[[128 147 135 122 123 121 149]
 [136 146 134 122 114 124 120]
 [119 110 112 122 139 131 136]
 [130 114 115 113 134 134 137]
 [128 138 106 130 113 111 121]]
->
[[121 149 128 147 135 122 123]
 [124 120 136 146 134 122 114]
 [131 136 119 110 112 122 139]
 [134 137 130 114 115 113 134]
 [111 121 128 138 106 130 113]]

[[132 137 125]
 [133 134 108]
 [153 142 113]]
->
[[137 125 132]
 [134 108 133]
 [142 113 153]]

[[136 139 138 154 137 126 114 116 129]
 [131 134 127 145 140 135 132 142 140]]
->
[[116 129 136 139 138 154 137 126 114]
 [142 140 131 134 127 145 140 135 132]]

[[133 109 106 127 125 135 134 129 135 133 107]
 [137 124 119 133 133 143 146 118 139 142 120]]
->
[[133 107 133 109 106 127 125 135 134 129 135]
 [142 120 137 124 119 133 133 143 146 118 139]]

[[116 128 135 138 137]
 [101 134 128 150 147]
 [117 130 139 138 133]
 [110 132 146 143 143]
 [109 131 143 128 139]
 [109 128 145 144 142]
 [109 129 128 128 128]
 [123 128 128 128 131]
 [102 132 151 147 128]]
->
[[138 137 116 128 135]
 [150 147 101 134 128]
 [138 133 117 130 139]
 [143 143 110 132 146]
 [128 139 109 131 143]
 [144 142 109 128 145]
 [128 128 109 129 128]
 [128 131 123 128 128]
 [147 128 102 132 151]]

[[132 125 123 127 128 125 135 129 127 128 126 131 133 130 129 129]
 [123 134 133 129 127 133 118 126 130 128 131 125 120 124 125 128]
 [122 137 119 125 128 126 107 119 125 131 117 143 126 128 113 142]
 [132 127 126 128 128 128 134 130 127 128 129 127 129 129 130 127]]
->
[[129 129 132 125 123 127 128 125 135 129 127 128 126 131 133 130]
 [125 128 123 134 133 129 127 133 118 126 130 128 131 125 120 124]
 [113 142 122 137 119 125 128 126 107 119 125 131 117 143 126 128]
 [130 127 132 127 126 128 128 128 134 130 127 128 129 127 129 129]]

[[125 125 125]
 [111 126 125]
 [128 131 132]
 [128 134 135]
 [142 123 123]
 [150 134 136]
 [131 130 131]
 [118 135 128]
 [137 136 137]
 [128 121 120]
 [134 132 132]
 [129 117 116]]
->
[[125 125 125]
 [126 125 111]
 [131 132 128]
 [134 135 128]
 [123 123 142]
 [134 136 150]
 [130 131 131]
 [135 128 118]
 [136 137 137]
 [121 120 128]
 [132 132 134]
 [117 116 129]]

[[152 125 138]
 [128 123 133]
 [148 131 134]
 [127 122 132]
 [147 134 132]
 [153 122 139]
 [132 124 134]
 [154 122 140]
 [149 131 134]
 [134 126 135]
 [151 127 137]]
->
[[125 138 152]
 [123 133 128]
 [131 134 148]
 [122 132 127]
 [134 132 147]
 [122 139 153]
 [124 134 132]
 [122 140 154]
 [131 134 149]
 [126 135 134]
 [127 137 151]]

[[126 135 128]
 [139 118 122]
 [125 142 114]
 [148 147 124]
 [121 135 123]
 [137 131 125]
 [101 150 121]
 [118 135 122]
 [153 115 123]
 [153 134 134]
 [122 144 114]
 [107 130 125]]
->
[[135 128 126]
 [118 122 139]
 [142 114 125]
 [147 124 148]
 [135 123 121]
 [131 125 137]
 [150 121 101]
 [135 122 118]
 [115 123 153]
 [134 134 153]
 [144 114 122]
 [130 125 107]]
